In the data rows, the value 128 means zero.
Here are some points, each followed by its number:
[112 231  75 117  78 137 194 141] 0
[117  82 119 124 183  93  76 150] 1
[ 89  61 129 135 147 147  89  60] 2
[115  53 129 180  85 117 112  95] 3
[145 137 119 160  84 170 130 126] 4
[ 74 134 168 143 137 158 110 160] 5
[ 83 131 119 130 169  95 102 169] 6
[173 107  35 137 156  26  77 166] 7
[104 158 255 156 108 109 152  54] 8
[102 122 106 140 173 142 126 154] 9
[ 79 163 125 128 124 167 158 177] 10
[143  80  31 114  91 145 126 195] 11
[198 130  65 147 137  88  39 150] 12
[151  37 253 154 102  64 136 111] 13
[137 117  53 137  94 192 146 145] 14
[161 122 151 137 115  94 144 122] 15
[109 104 125 137 180 131 135 118] 16
[127 205  84  99 154 150 196 130] 17
[162 121 159 116 104  75 149  98] 18
[ 92 163 134 152  67 236 136  54] 19
[200 131 141 112 128 129 113 129] 20
[127  90  68 127 149 118 135 130] 21
[ 83  47  77  79 199  57 104 222] 22
[146  46 146 158 125 151  70  91] 23
[127 245 137 133 102 106 201 138] 24
[ 87  78  76  86 153 171 151 127] 25
[ 74   0 139 137 133 210  82 120] 26
[156  43  77  70 134  87 155 168] 27
[207 100  97 127  82  43 133 148] 28
[165  48 196 176  53  91  90 113] 29
[120  98  91 111  78 169 168 211] 30
[103 149  70 136 156 127 124 120] 31
[121  85  93 191  61 194  93  67] 32
[177  13 175 129  97  57  95 169] 33
[181 117 138 150 152  73  56 132] 34
[139 147 138 131 107 152 127 141] 35
[158 107 105 158 100 110  79 148] 36
[ 46 175 176  85 146 205 152 156] 37
[ 84  73 217 151 255  88  22  28] 38
[ 97  71 180 145 157 192 102  46] 39
[124 160 143 133  79 164  99 119] 40
[111 113 122 162 114 142 172  92] 41
[ 60 229 124  86 177 150 136 226] 42
[155 124 133 127 100 127 139 145] 43
[140 213 197 136 121 144 133 115] 44
[116 174 112 106 159 156 174 127] 45
[177 125  54  96  99  53 158 202] 46
[205 141 105 122 105  51 141 189] 47
[147  41 184 120 166  66  93 218] 48
[134  78 201 139 132 125  82 114] 49
[104  88 197 155 188 162  45  20] 50
[147 141  71 116 115 109 123 147] 51
[139 222 170 118 117 144 155 121] 52
[  7 121 156 147 175 214  97  97] 53
[ 92  74 112 137 142 168 113 108] 54
[127 208 194 123 132 153 137 108] 55
[195 171 121 130 157  96  80 169] 56
[134 172 196 111 154  87 135  99] 57
[176 125  22  80  97  35 170 210] 58
[127  95 112 150 122 144 105 145] 59
[166 163  12 135  61 123 157 107] 60
[143 119 109  84  79 173 203 133] 61
[119 133 159 136 156 125  98 157] 62
[114 132 202 120 114 179 165 116] 63
[136 149  77 137 120 120 157 154] 64
[ 97 102 164 117 143 178 109 140] 65
[156 137  65 120  88 103 181 137] 66
[106  95 236 174 180 146  59  13] 67
[ 85 188 110 115 251  18 102 200] 68
[130 182 181 128 153 157  89  96] 69
[111 134 187 109  80 209 250 123] 70
[111 207 163 128 107 145 175 116] 71
[ 98 169 123 110 130 153 163 144] 72
Which point above is nearest to each new point by angle? Its number follows each.
[156  97 114 137 127  71 135  64] 18
[174 168 132 128 140 103 105 154] 56
[158 151  83 110 124  62 195  95] 66
[107  73  79 119  66 176 183 203] 30
[172 124  95 150  93 109  71 157] 36
[203   0 108 100 124  49  81 147] 33
[128  78  97  99 118 116 160 153] 27
[120 131 111 135 172 128 105 136] 9
[175  28 183 135  94  54 106 168] 33
[ 99 193 164 135 182  92 138 106] 57
[126 156 196 107 148  99 178 105] 57
[123 148 179 160  79 209 132  48] 19
[134  90  18  83 121 143 151 160] 11
[121 103 104 122 156 122 113 160] 22
[117 120  87 179  57 197  98  85] 32
[163 173 107  78 124 130 141 147] 17
[121  92 180 158 139 159  66 144] 49
[158  60 137 145  93 155 114 156] 59
[128 149  89 129  85 149 176  82] 60
[111 109  85 110 160 123 121 170] 22
[117 116  92 123 109 142 173 158] 30
[161 210 148 124  86 101 182 116] 24
[134 138 190  87 168  78 148 200] 48
[108 197 119  63 188  99 113 231] 42
[136 162  57 136 121 121 150 156] 64
[150  76 142 127 161  74  86 206] 48
[132 185 123  74 195  89 111 207] 68
[148 133 161 120 154 110 130 135] 57
[ 74  90 210 106 132 216 165  72] 63
[189 203  45 121 127  95 118 125] 51
[ 93 176 135 114 128 113 143 157] 42
[ 90  67 113 123 108 120 164 195] 30
[185 120  30 148 149  73   0 122] 12
[118 120 118 122  77 126 202 146] 61
[114  66 173 134 177  96 117 143] 48
[114  43 142 175  83 134 115  72] 3
[177 168  45 141 142 122  53 120] 12
[100  35 142 183  87 123 118  86] 3
[ 42  56 229 187 226  82  76  45] 38
[ 97 170 159 103 151 184 137 103] 37
[ 86  82 164 135 101 159 236 130] 70
[128 135 120 174  94 149 121  63] 32
[ 57   7 243 188 101 220 105  60] 39
[174 109 145 167  98  77 136 119] 15
[ 88 149 167 107 131 169 121 137] 37
[129 133 103 131 105 150 130 173] 30
[131 145 149 129  81 200 152 185] 35
[113 204  98 122 152 128 112 157] 42
[113  44 209 133 134 132 101  73] 49
[172 194  44 124 126 118 112 141] 51
[179 159 124 109 103 104 180  82] 18
[103  87  98  97  90 236 166  70] 19
[130 209 202 118 214 128  97  93] 69
[185 116 150 143 108  93  77 131] 34
[ 63  88 122  88 155 171 163 119] 25
[152  50 149 149 117 136 120  98] 23
[122  33  56 120 127 152 126 117] 21
[163 232 138 101 105 145 161 132] 52
[180 197 113 114 149 108 111 144] 56
[112 103 137 119 181 103  89 146] 1
[131  28 110 153 106 155  80  67] 23
[ 97 162 166  98 148 164 129 119] 37
[102 200  87 115 141 133 123 159] 42
[141 112 129 115 162 142 108 142] 1
[154  48 148 108 150  67  96 246] 48
[ 98 199  71  41 204 128 114 231] 42
[110  83 108 109 148 118 128 174] 22
[130 135 126 118  59 124 209 153] 61
[ 99 145  96 129  99 125 167 114] 0
[108  80 174 177 125 134  94 131] 49
[148 118 149 105  82 128 149 158] 43
[120 121 119 142 131 128 120 115] 2
[ 85 127 139 134 138 157 109 169] 5
[133 166 185  99 160  92 187 100] 57
[107 133 176 134 135 197 148 108] 63
[151 111  82 145  95 174 129 128] 14
[ 96  79  92 110  52 218 172 198] 30
[147 114 206 112 155 108  53 177] 62
[ 60 156 156 102 152 184 144 157] 37
[120 160 190 123 104 173 141 102] 63
[176 191 157 151 125  86 110 182] 56
[127 167  83 153 139 128  60 118] 12
[157 137  66 126  96  97 170 148] 66
[132  99  47 126 152  85 148 150] 21
[110  45 206 161 148 160 131  87] 39
[128 172 228 111 175  79 137  98] 57
[181 155 179 137  31 124 198 126] 43
[143 115 135 132 147 108  97 138] 34
[ 67  73 153  91 198 150 135 115] 16
[112 150  97 140  90 192 127 100] 19
[ 93 125 103 113 179 159 114 128] 9
[125 187 146 123 109 109 156 144] 24
[162 102  93 130  91 134 141  97] 60
[ 52 179 169  98 146 191 145 142] 37
